Each row has a name. Each piece below is followed by the name of the row it came from. Each question is about the rows just above it.

givi: [-1.25 -5.09 -4.08 -0.47]
Betus: [ 0.26 -0.37  0.20 -8.79]
Bib: [-1.25 -5.09  1.07  1.78]
Pera: [-0.09 -2.80  0.02 -2.41]
miza: [ 6.58 -0.73 -2.23 -3.98]
Which row holds [ 0.26 -0.37  0.20]?
Betus
The row with [-1.25 -5.09  1.07  1.78] is
Bib
Which row holds [ 0.02 -2.41]?
Pera
The row with [ 0.26 -0.37  0.20 -8.79] is
Betus

tate: [ 3.99 -3.01  1.40  2.16]
duker: [ 6.60 -6.19 -9.32  3.48]
sezir: [ 1.38  2.29 -0.99  1.50]
Zas: [-0.79  2.29 -0.99  4.80]
Where do [-0.79  2.29 -0.99] appear?
Zas
which: [ 6.60 -6.19]
duker
Where do [ 1.38  2.29 -0.99  1.50] appear?
sezir
The row with [ 3.99 -3.01  1.40  2.16] is
tate
The row with [1.40 2.16] is
tate

tuse: [-0.77 -0.67 -1.71 -4.71  1.76  3.82  0.71  3.44  1.87  3.49  3.17  1.39
  3.42  3.72  3.65  1.68  3.48  4.40  1.51  3.17 -1.05]
Luguz: [ 2.27 -2.64  6.74  2.75 -1.84 -3.41  5.99 -1.62 -3.35 -5.26 -1.52  0.41
 -2.48 -2.97 -1.87 -1.95 -2.67 -3.07 -0.72 -2.21 -2.52]
Vuzeg: [ 5.88 -1.11  2.76  2.99 -7.69 -5.85  1.47 -6.58 -8.26 -2.91 -7.82 -4.86
 -6.66 -7.10 -7.87 -4.99 -7.19 -8.35 -5.18 -5.59 -2.02]
fosa: [ 2.53 -5.10  6.25  1.76 -4.71 -6.18  8.43 -3.59 -7.28 -6.62 -4.58 -1.33
 -4.80 -5.52 -4.74 -3.99 -5.16 -6.40 -3.06 -3.92 -6.20]
Devi: [-5.36 -1.31 -3.12  1.02  0.61 -0.57 -1.35 -0.22  0.22 -3.32  0.46 -0.59
 -0.76 -1.66  0.50 -0.03 -0.18  0.18 -0.28 -1.11  0.76]
which: [ 1.76 -4.71]
fosa
The row with [ 2.27 -2.64  6.74  2.75 -1.84 -3.41  5.99 -1.62 -3.35 -5.26 -1.52  0.41
 -2.48 -2.97 -1.87 -1.95 -2.67 -3.07 -0.72 -2.21 -2.52] is
Luguz

puf: [-5.57  2.89 -1.43 -4.04 -0.57 -0.29 -1.00  7.14  4.90 -0.75 -0.47 -4.70
  0.91  6.53  0.54]
soga: [-5.75 -1.89 -1.27 -0.23 -1.44 -6.70  2.48 -7.05 -3.88  0.67 -8.67  6.53
  4.90 -0.75 -4.61]
noka: [-8.56  2.48 -1.44 -1.27  0.67 -8.67 -7.05 -1.89 -0.23 -3.88 -6.70 -0.90
  3.92  0.06  3.75]
The row with [-5.75 -1.89 -1.27 -0.23 -1.44 -6.70  2.48 -7.05 -3.88  0.67 -8.67  6.53
  4.90 -0.75 -4.61] is
soga
Which row holds [-7.05 -1.89]?
noka
Which row holds [ 4.90 -0.75 -0.47 -4.70  0.91  6.53]?
puf
Which row holds [-5.57  2.89 -1.43 -4.04 -0.57 -0.29 -1.00  7.14  4.90 -0.75 -0.47 -4.70
  0.91  6.53  0.54]?
puf
which: [ 2.48 -1.44 -1.27  0.67 -8.67 -7.05 -1.89 -0.23 -3.88 -6.70]
noka

